In the rows, zero is written as 128.
Each row of Z is roughly a mix of the hidden directions of one of several groups.
Z:
[[124 141 109 134 134  92 107 144  88 167]
 [160 123 126 122 119 122 137  95  75 152]
 [110 152 117 147 135  96 113 143 179 109]
 [159  81 159 102 137 133 127 119 136 100]
 [ 86 168 121 157 129 154 128 151 117 115]
 [ 98 175 110 152 111 124 143 143 122 160]
 [115 109 135 128 135 180 117 141 166 101]
 [168  82 137 108 124 105 122  97 129 136]
 [149 131 119 131 110 111 134 104  79 168]
 [ 92 165 133 153 126 163 144 132 120  97]
 [120 150  97 147 144  92  89 142 102 126]
 [ 96 152 132 149 136 133 124 147 180 105]
 [ 92 137  99 135 130  89  94 120 101 124]
 [164 103 164 102 137 152 144 101 132 111]
 [148  91 137 149 104  95 123 127 147 166]
 [122  95 138 141 130 120 116 148 146 187]
 [155 131 113 130 111 121 140 105  83 170]
 [111 162 108 157 117  93 118 135 109 163]
 [150 118 123 109 152  89 120 109  86 105]
 [147  73 146  91 134 144 133 126 134 108]
 [140 135 110 127 162 109  92  95 101 101]
 [105 158  87 145 124 105 108 160 128 147]
 [ 79 152 137 166 138 154 119 148 131 118]
 [128 154  85 129 127  91 103 148 105 145]
 [147 129  95 134 133 124 115 127  69 153]
 [160 113 166 107 122 143 157  89 134 118]
 [118 192 115 148 125 111 135 130 114 149]
 [119 108 103 132 127  95  95 160  92 143]
 [127 135  98 138 120  80 102 140 102 158]
 [120 166 107 163 102 135 145 135 136 166]
 [140  80 150 110 129 111 106 111 126  90]
 [112 166  78 152 131 151 118 138 132 143]
 [130 110 166 128 142 153 115  94 120  85]
 [120 105 105 138 127 129 119 126  62 142]
 [145 108  78 126 133 120 110 131 152 168]
 [144  96 170 107 151 131 130  97 112 105]
 [130 135 132 134 103 114 141  97  73 156]
 [101 132 116 146 120  92 127 104  80 148]
 [130 143  92 134 146  87  89 143 107 118]
 [138  86 176 119 110 129 123 122 150 103]
 [127 122 103 138 123 135 126 123  63 154]
 [136 117 150 120 134 178 140 136 162  94]
 [ 87 156 134 151 133 168 139 150 124 107]
 [137 170 145 115 126 112 168 167 120 127]
 [101 131 142 135 136 134 121 153 187 104]
 [148  99 104 121 149  98  98  94 106 124]
 [161 108 116  91 143  94 110 120 113 155]
 [116 121 116 138 119 167 107 118 162  83]
 [116 166 105 143 128  99 114 152 114 168]
 [130 177 102 133 131  97 114 133  97 149]
 [128 144 144 143 111 156 154 105 172 100]
 [110 133  94 122 149  91 107 114  85 126]
 [135 111 177 111 141 142 145 111 106  92]
 [155  87 118 113 118  87 110 114 139 152]
 [105 172 113 159 110 101 122 127 110 155]
 [110 159 110 139 136 106 115 162 112 172]
 [121 156  76 139 128  97 121 136 110 155]
 [150 101 173 114 116 153 159 139 147 117]
 [165  93 121 107 122 122 128 117  87 157]
 [164  85 146 105 122 127 140 102 150 108]
 [115 166  90 150 121  94 113 129 118 154]
 [102 186 115 156 123 106 123 119 117 122]
 [106 173  91 153 135 109 109 143 113 126]
 [118 147  85 154 106 145 127 148 154 159]
 [163  96 117  89 133 116 114 102 120 100]
 [127 114 111 144  87 133 148 149 155 170]
 [ 95 165 134 152 126 165 144 146 134 101]
 [135 146 121 137 100  78 125 114 112 167]
 [151 106 172 119 134 167 147 115 134 103]
 [144 141 135 145 105 171 159 145 161 144]
 [154 109 132  92 103 113 134 118  92 163]
 [120 165 137 147 127 182 139 140 156 128]
 [ 98 147  85 153 144 119 102 159 120 120]
 [ 97 129  82 138 112 150 117 158 151 146]
 [167 125 119 125 114  75 121 110 120 155]
 [120 111 124 149 100 145 125 140 175  88]
 [137 131 113 113 142  88 113 145  91 168]
 [103  93 123 118 140 100  91 103 104 110]
 [107 180  95 133 139 139 142 152 110 139]
 [167 110 124 112 123  85 123 120 142 167]
 [146 123 122 145 133 157 144  98  74 139]
 [137 110 105 122 117 147 133 138  80 172]
 [ 91 174 121 158 122 152 133 151 141 117]
 [148 131 108 103 137  80 114 133 107 165]
 [ 85 175 119 156 125 149 133 139 121 114]
 [ 92 167 117 152 126 110 134 135  88 145]
 [131 100 160 114 136 161 140 138 175 115]
 [126 105 111 113 149  92 101 108  91 105]
 [ 94 179 109 146 124 125 144 141 103 145]
 [132 120 183 120 115 145 168 132 117 107]
 [160  83 156 109 138 119 114 106 132 101]
 [172  83 137  95 133 111 126 118 141 139]
 [150  92 149 117 123 157 146 106  90 145]
 [135 117 176 102 144 132 151 124 104  93]
 [149 128 157  98 160 140 148 105 112 163]
 [139  94 120 109 159 132  94 103 119  93]
 [163 118 133 100 113 103 129 102  86 147]
 [154 109 122 119 111 106 130 106  80 161]
 [166  94 157  96 153 118 123 115 132 107]
 [101 171  93 155 130 119 111 148 108 136]
 [130 144 127 151 118 147 140 107  74 160]
 [159  90 122 103 112 128 145 106  92 149]
 [ 88 169 125 158 124 160 135 131 127 105]
 [124 105  72 121 126 145 107 156 152 133]
 [148  95 114 115 132 153 126 132  75 151]]
Here is one row from each group, named. Which group is each of the other rows in?
[124 124  99 135 125  90  91 127 121 173]	W
[118 110 120 119 142  77 110 101  94 141]	L
[125 129 126 110 139 114 107 167 183 114]	F

[ 92 161 134 160 121 163 143 143 139 106]	W
[136  65 138 105 119 118 112 131 138 104]	L
[140  85 119 113 135 103 102 167 113 149]	W
[114 175 142 163 132 142 138 153 115 158]	W
[128 160  84 135 124 116 125 122  79 139]	F
[129 145 113 118 138  86 122 121  86 166]	W
[129 103 179 114 120 158 149 119 156 125]	F
[134 119 166 157 104 115 173 121 106 121]	W
[128  69 125 101 140 121 108 116 115 103]	L
[141  79  84 122 114 111 103 134 138 129]	L
[125 138 146 107 127 101 116 145 187 112]	F
